Each row is where one point has got to under a steady rotation. How many steps took it there?
The counts run from 0 to 220.
[ 34.0   3.4  10.0 -16.7  -4.7 -23.4  -2.2   0.0 -15.3   0.8 -25.2   3.2
 -26.2 -16.5  10.8   0.4  28.3  33.6   3.9 -21.4  -3.1   7.0  -5.4 -19.5
  -4.6   6.0 -22.2  -1.2  -1.7 -26.2  -7.0   1.2   0.1   2.2  17.0   2.1
  17.0   7.1]
195
[ 31.4 -10.8   4.8   4.0 -14.2  14.2  18.2   3.5   9.7  -2.6 -32.2  -0.4
   7.1 -13.4  40.9  -8.5  -9.6   2.0   0.6 -17.1  25.6  -2.8  -8.7  -4.0
   0.5 -11.0   4.2 -10.3  24.7  -3.3  -7.4   7.5   7.0   1.8   1.1 -38.9
   8.0 -10.1]
155
[ 20.8  -9.7   9.8 -27.8   4.8 -14.8  -2.4   9.9   2.8   8.0  -9.8  -0.5
 -15.0 -10.5  24.6  -1.1  29.2  14.5  21.4 -19.3  -3.7  -1.5 -12.2 -18.7
 -12.2   0.0  -6.9  -4.5   8.9 -25.3 -17.3  -2.4   8.0  -9.8  34.1   8.6
  22.3  14.2]
13
[ 34.5  26.9   7.5 -10.2   6.8 -17.9   4.2  20.6  -4.1 -10.9  -5.0  12.1
  -6.7 -27.9  18.3   6.4  28.4  38.9   0.2  -7.4   2.0  -5.5   1.7  -8.8
   8.7  10.1  -7.4  -2.3 -24.9 -15.2   2.9 -19.7  12.7 -11.2   5.3 -13.2
   2.6   3.1]
24
[ 37.0   5.1   7.0  -8.3  -1.1 -16.1   4.6   1.2 -18.3  -3.6 -35.1   5.1
 -21.1 -17.0  11.6   0.3  25.3  33.8  -5.3 -18.8  -0.4   4.6  -4.5 -19.8
  -2.8   2.8 -18.7  -4.4  -4.2 -25.5  -2.3  -1.0  -2.3   9.8  16.8  -0.7
  22.6   3.6]
196
[ 25.9  19.7  10.0  -9.1  -3.6  -0.1  14.0  -9.3   8.5  -4.9 -18.2 -19.4
   3.9 -19.3   2.0  -1.2  19.2  30.3 -13.3 -28.2  -2.9  -6.5 -10.6  -8.3
   8.7  20.3 -21.2  12.7  -9.9   2.2 -12.4 -17.5  31.4  -1.4   7.5 -15.8
  -4.1 -18.1]
174
[ 29.6  22.1   9.8  -1.3   7.1  -3.3  -0.3  12.1  11.9 -12.2 -21.2  22.2
  11.3  -5.5  26.1  -4.6  19.3  15.4   5.7  -0.5  -1.6 -21.3   0.2  -7.6
  -0.1   2.0  12.4 -27.3  -6.1 -13.2  14.8 -23.3  13.0 -10.5  -3.2 -33.9
  18.3 -12.4]
132
[ 33.9   3.3  12.3 -29.2 -10.2  -5.9  -0.5  17.5   8.1  -5.6  -1.0  12.1
 -11.6 -11.9  28.8   9.4   4.2  11.3  23.5  -0.3   4.7  15.5  12.6 -10.2
   4.8 -10.7 -13.6  -9.7   7.0   4.6  13.5   7.1   5.0 -28.9 -11.9 -47.0
  -8.4  -3.0]
54
[ 27.3  -1.6   9.7 -25.3  -3.9 -23.3  -5.5   2.8 -12.5   4.3 -16.1   0.9
 -29.5 -15.4  11.3   1.4  29.5  26.8  10.8 -16.3  -6.2  11.1  -5.0 -20.4
  -5.8   3.1 -27.4   1.2   4.4 -23.4  -7.3   2.0   4.0  -6.8  21.0   3.6
  15.1  12.1]
194
[ 28.9  -1.1   7.4  -4.2   4.5 -30.3 -12.8  10.6 -15.6   5.6 -29.3  18.7
 -14.1 -25.9  17.9  -3.5  21.2  24.8   6.0  -6.9  22.9  -4.5 -14.9  -6.5
  -8.8   3.3  -4.4  -5.5  12.2 -29.3  -1.5 -15.2   3.6  12.4   8.2 -11.6
  15.7   7.8]
121
[ 15.2  -0.4  19.5 -12.9   3.6   8.9  13.1  -4.1   0.3  15.5 -35.4   1.5
  17.9 -10.1  -2.4 -12.7  -4.0  10.9   1.0  -6.0  19.5 -16.6 -30.7   4.3
 -14.7  12.8  -1.6   9.2  10.3  -1.9   9.5 -25.8  22.5  27.8  -0.4 -32.0
  14.8  -3.8]
144
[  1.8 -11.8  14.5 -29.7   8.8 -17.7  -4.4  11.7 -15.9  25.7  -6.0  13.2
 -10.7 -26.7   5.1   2.2  13.4  -5.2  16.7   5.7  11.4  10.2 -11.3 -11.9
  -8.2   6.5 -18.5  -4.0  28.8 -12.0  -0.3 -16.4   2.8 -11.9  18.3  -5.7
  17.0  36.8]
117
[ 28.8  -0.3   1.6   7.7   3.1 -12.4   8.0  11.2 -24.0   3.4 -37.1  24.3
  -3.4 -34.9  23.0  -2.0   4.6  18.9 -11.7   0.0  25.0  -5.7  -6.7  -8.6
  -4.2   2.6   0.2 -14.7  12.4 -17.3   8.9 -10.1  -6.8  13.5   2.1 -19.5
  20.8  11.7]
123
[  8.8   6.6  29.6 -45.7  11.9  -7.5 -13.0   6.6   5.0  18.3  -5.7   3.2
   2.7   7.6  -8.7  -4.8  22.8   5.9  26.9  -2.7   6.5  -2.8 -17.2  -9.8
   8.4  13.2 -13.7 -10.9  -4.9 -13.7   4.9 -26.6  21.0  -6.8   3.7 -12.8
  28.1   9.9]
215
[ 20.1   4.9  11.4 -12.8  -0.7 -12.6   2.1  -1.3  20.6   8.9   4.7 -18.7
   9.1 -23.0  13.1  -3.9  15.1  11.4   3.4 -27.4  18.5  -3.5 -15.1  -8.6
  24.7  16.4 -13.9  -3.0   5.4  -5.1 -29.3 -17.0  36.3 -26.7  11.3  -0.4
   8.2  -1.9]
2
[  9.1 -28.3   7.2 -31.3  -5.4  -2.4   6.3  -0.1   8.1   9.9  -7.6  -7.9
 -12.1 -10.8  19.7  10.6   9.7  -9.2  11.8 -14.6 -10.2  14.6   8.9 -30.3
   2.5  -2.6 -20.6 -16.1  32.7   5.9 -10.7   4.9   0.6 -37.6  20.8 -13.2
   6.2   9.5]
85
[ 13.2  -0.5  24.2 -50.1  -0.7   0.8   3.1  -4.7  13.3   5.3 -10.5  -2.9
   0.0   5.6 -13.5   3.7  14.4  14.1  14.1  -4.9 -25.4  -1.6  -0.4 -14.9
 -10.4  12.1 -24.7   7.0   0.1  14.8  14.2 -15.5  24.5 -15.8   2.7 -33.9
  -8.1 -10.3]
65
[  4.9  11.5  16.9 -20.1  12.1  21.7  27.0   9.6   3.0   5.0 -12.6  20.2
  24.8  -7.1   7.4  -1.5  -5.2 -13.4   3.0  13.3 -11.8 -13.8  -1.8  -7.2
  -9.1  11.3   2.8 -17.4   9.3  10.6  28.1 -25.9   6.1 -16.8   0.1 -35.7
  22.9  12.1]
136
[ 28.2  29.7   5.8   3.0   9.5  14.6  25.0  15.8  -6.2 -12.8 -21.3  10.9
   9.3 -22.1  15.5   3.4  11.7  21.7 -16.1  -5.7   8.2 -10.4   0.1  -6.2
  17.4   9.1   4.5 -16.4 -22.5  -5.9   8.7 -19.8   2.6  -1.1   2.3 -22.0
  26.3   6.1]
27
[ 23.6  29.9   4.7  -0.9   9.9  25.4  34.2  18.5  -7.8  -5.8 -18.0   9.9
  15.5 -23.9  14.2   4.9   5.8   9.2 -16.1  -1.3   8.9  -6.0   3.3  -4.1
  19.0  11.0   1.2 -20.9 -17.3  -1.9  13.2 -22.1   0.8  -4.9   2.9 -24.3
  27.2  15.0]
28
[ 12.8   4.4  11.9 -32.8  -1.7   3.4  31.1  -2.1  -0.8   2.3  -6.4  -7.1
   0.6 -27.7  -1.3   7.5   6.6  14.9  -9.7  -7.1 -25.8   0.8   2.0 -15.0
 -13.2  18.8 -31.3  22.6   5.8  22.9  11.4  -6.0  17.9 -22.9  13.3 -20.9
 -14.0   7.3]
170
[ 29.3  30.5  14.0  -4.7   7.9   6.6   4.1   5.7   4.5  -7.0 -22.3   4.8
   7.4  -1.4   6.2  -0.9  20.3  19.8  -5.8 -10.5  -0.9  -9.9   0.2 -12.6
  26.0  10.5  -0.6 -33.6 -21.3 -14.7   4.3 -22.7   8.4  -8.4  -3.2 -16.4
  35.9  -1.5]
207
[ 25.4  24.2  13.1  -4.6   8.7  16.9  15.2   3.5  -0.1  -3.7 -26.3   6.7
  13.6  -0.1   4.0  -3.1  12.5  11.2  -8.6  -7.1   0.0 -11.1   0.4 -12.4
  25.8   9.0   2.8 -34.6 -17.5 -10.5   7.4 -21.9   2.0  -4.8  -1.6 -18.7
  40.3   2.9]
208
[  9.6  28.1  12.6 -15.0  11.3  22.8  28.9  22.1  -1.9   4.5   3.2   8.1
  15.4 -21.5  11.3   7.3   3.1  -5.6  -3.1   7.2   4.0  -0.6   3.1  -6.9
  19.7  11.8  -5.1 -16.6  -8.8   9.6  14.9 -21.2   3.8 -24.2   2.2 -28.6
  23.5  25.5]
30
[ 20.6 -20.6  -0.1  -6.3   1.2   2.6  17.3  -7.1 -10.9  -2.3 -43.7   1.8
 -11.2 -11.2   4.4   6.1  17.3  21.2 -22.2 -22.1 -20.3  -6.1   1.7 -31.9
 -12.3   1.8  -7.5 -15.8  12.6  -5.4   1.5  -7.4  -8.0   5.6  26.6  -5.8
  20.2  -4.9]
91
[ 26.3  -5.5   6.5 -13.3   5.8  -8.8   9.6   8.0  -9.4   1.8 -31.4   5.8
 -13.0 -11.7  23.4  -1.3  23.7  22.3   3.4 -20.4  -1.6  -7.0 -15.7 -17.5
 -14.7  -0.7   1.1  -5.3   6.0 -26.9  -6.0  -3.0   0.8  10.7  33.6   7.5
  31.5  10.2]
15
[ 22.0 -10.9  13.1 -15.6 -11.0  -8.3  -9.5  -6.4  17.1   7.8 -11.7 -21.5
  -0.8 -12.3   8.2   0.4  12.8  11.8   8.3 -29.2  25.2  11.8  -8.9  -9.7
  23.8   6.4 -21.8  -6.4  16.1   0.6 -23.0  -8.0  27.4 -14.1  -3.6 -23.0
  -5.2 -17.8]
77
[ 25.8 -11.9   2.6  -0.5 -14.1  19.5  27.4   4.2   8.2  -0.9 -29.3   0.5
   8.8 -16.6  41.5  -3.3 -15.1  -3.4  -2.6 -12.9  18.0   0.8  -3.3  -6.6
  -3.4 -12.6   2.4 -12.2  29.9   5.1  -2.8   9.1   2.4  -3.4   3.9 -39.0
  10.8  -4.6]
156
[ 11.8  -1.2  23.0 -44.9  -0.3  -7.4  -3.5  14.7 -10.8  24.0  -4.3   3.4
 -11.7 -15.0   2.0   1.5   7.1   2.6  30.8   0.6  23.3  17.7 -16.4   0.3
  -8.5   3.8 -23.7  11.7  13.0  -5.9   7.4  -7.6  16.1   0.8   2.1 -27.7
   4.2  26.0]
43
[ 11.1  -7.4  17.9 -16.0   1.7  13.6  23.8  -0.3  -5.9  22.5 -23.8   1.5
  20.1 -23.8   0.4  -8.0 -18.0   2.4  -4.0   1.0  26.0  -3.7 -22.8   6.2
  -8.8  12.6  -9.2  12.2  23.6  10.5  10.9 -14.4  17.3  15.1  -1.8 -32.4
   7.9  10.6]
146
[ 23.8  14.0   7.8 -13.8   6.2 -21.9   3.6  21.3  -4.5  -2.0   5.3  30.5
   0.2 -30.4  26.3   9.3   6.4   9.4   9.5  13.6   5.4   0.5  10.7  -9.2
   3.5   3.8  -8.2 -15.7   8.6  -1.0  17.3 -13.8   3.9 -36.7  -5.6 -32.1
  -1.9  15.5]
128
[ 22.5   5.3  11.9  -5.9  -0.6  -5.5   0.2   0.1  21.9   4.9  -4.3 -18.9
  10.3 -19.6  21.1  -5.8  17.3  12.1   3.2 -30.2  20.8  -4.9 -16.2 -11.0
  25.9  13.0  -9.6  -7.8   4.6 -12.3 -30.9 -17.4  32.7 -17.3  11.6   0.3
  18.6  -6.6]
3
[ 25.6  -6.4  14.1 -18.7 -10.6 -17.4  -3.4   6.9  14.4  11.2  -2.2  -3.1
   0.3 -20.1  24.3  -4.0   0.7  13.1  22.8 -11.8  33.3   5.0 -16.9   2.4
   0.4   2.1 -16.0  11.8  21.9  -0.5  -7.8  -3.4  30.8 -10.5  -5.9 -34.2
 -12.1  -4.9]
151
[ 14.0  29.6   7.8  -7.5  12.2  27.0  33.8  21.0  -6.7  -0.7  -9.8  10.9
  17.3 -20.9   9.6   7.6   4.3   0.0 -11.1   5.1   7.1  -3.4   4.4  -4.6
  18.7  10.5  -0.8 -20.1 -13.5   5.5  13.9 -20.0   1.5 -14.5   3.6 -28.8
  24.9  22.7]
29
